Rows swapped in pairs by one turn or mirror: which row each one swaps with:
The rows were stretched afterwards, more along some directions than others.
zavo: [ 28  -1 -15  -5   9  -8 -14  -1   4  -4  14 -18  -1 -13  31  35  19]
vofe: [  2 -12   0  -4 -17  26 -13  26  -4   4   9   5  -3  -4   9 -10  10]
Vufa: [-15  15  31   9  -3  -1  13   4  -2  -5 -11 -25   6   7 -12   1 -21]
bagaf: [-19  15  35   5  11 -11   0 -14  -5   1  -7 -17  -7  10 -23   3 -24]
Muzo: [ -9  -2  19  -2   1 -17 -10 -19  11  14 -12  -5   5 -13  -4 -11  21]
bozis: [ 10 -19 -16  -4   5  -3 -18 -12  -6 -16  11  16   2 -20  13   3   7]
Pitel: [ 17  -2   3  -3   5  -4  -6 -10   8 -26 -11  -6   6   7   9   2  13]
falep: [ -5  -1  21 -12   8 -22 -11 -25  15   6 -10  -6   0  -7  -6   8  28]
zus: [-17   0  18 -15  17 -19 -10 -14   7 -13   0 -14   4   7 -37 -13 -19]
Tubi: [  6 -16 -19  -8   6  -1 -19 -13  -1 -13  13  20   2 -14  21  11  16]
rari: [ 15  -2   7   1   3  -3   3  -8   6 -16 -13 -12   5   3   6  -7   9]
ked: [ -1  13  16  -4  -7  -2  10   8 -24  -3  -4  -3  -9  -3  -3 -28 -20]
fomog: [ 10 -15 -19  -8   8  -7 -16 -16   1 -12  17   7   8 -20  12  13  10]
kave: [-17   9  27   2  11  -3  -2   2   1  -4 -17  -5   3  10 -23 -12 -22]
Meto: [ 27  -5  -7  -9  11 -14  -5  -7  -2  -2  16 -15  -1 -16  30  35  19]
nokif: [ 10   1  -3   6 -17  31  -8  29  -5  -2   4  -2  -2   3  18   8  -4]
dev: [ -4  -1  23   4  -2  -8   9   5 -16  11 -19  -7 -10  -4 -17 -12 -25]
vadi: [  7  15  -3   7 -12   4  -8  19   8  21   6   0  -9   3  17   6  -1]
kile: [  9 -25 -18  -8   9   6 -12 -16   6 -26  15  18   6  -9  24   3  16]
Petuz: [  0  19  -5   0  -7   4 -27   8   0   1   9 -15  -6   5  -1  -9 -12]
pup: [ -2   4  -5   4   2  29  -9  18   3   5   8  -1 -11   6  19  -7  -1]
Dabag: [  7 -11 -16  -9  12 -10 -24 -22   6 -14   9   9   5 -22  15  13  13]
tep: [ -5  -2  14  -9   2 -12  -9 -20  12   8 -16   5   7 -16   6 -14  26]
torob: [ -3  -5  16  -7  -2 -13  -4 -20   7   5 -17   4   9  -7 -10 -15  23]
funu: [ 19 -10   0  -2   4   1  -9  -9   7 -21  -8   0   6  11  14   0  19]
pefuf: [  8  -5  -3  -4  -2  25  -2  30  -6  16   9  11  -3 -11  26  -4  -5]
kado: [ -8  10  20   0  11   3   8   5 -18  -9 -10  -1 -18   4 -13  -5 -16]
migit: [-16   4  21  -7   5 -22  -8 -27  14   8 -15  -2   7  -3  -6  -6  22]
Tosi: [ -2 -27  20  -4   6  15   0  10  -5 -22 -12  17  -9  14 -13 -23  -3]
det: [  8  -6  -2   3 -11  35  -4  19 -10  10  11  15 -10   2  29  -8  -4]
Beriz: [  5 -10 -12   7  -8  20 -10  20   2  19   7  -4  -3  -5  20 -10 -13]
sozi: [ 12 -20  -5 -20 -10  25  -5  23  -8   2   7  23  -3  -4  11 -31   6]
zivig: [ 15   0   6   3   1  -4  -1  -8  -1 -24 -13  -6   0  10   4   2  12]
Zuve: [ 34  -4 -17  -5   5  -2  -9   4  -2  -4  15 -13  -4 -19  30  29  13]
guro: [ 28   0 -10  -9   7  -6  -7  -1   5  -4  15 -16   1 -18  36  30  20]
viz: [-23  -3  27   2   4  -7   1  -6  -5 -25  -6 -12   5   9 -34 -14 -20]
zat: [-12  12  16  11   4 -15  20  -3  -2  -7  -1  -6   0   8  -5  -7 -29]
nedo: [ -4 -19   6  -6  15   6  -9  10  11   4  19 -10  -7  -4   9   8   2]
viron: [ 24  -1 -14  -1   4  -3  -4   2   2  -2  19 -18  -2 -13  36  30  18]
mak: [ 19  -6   4  -1   2  -1   5  -5   0 -18 -12  -3   5   4  16  -1  16]

bagaf swaps with det
Vufa swaps with nokif
funu swaps with Meto
Tosi swaps with nedo

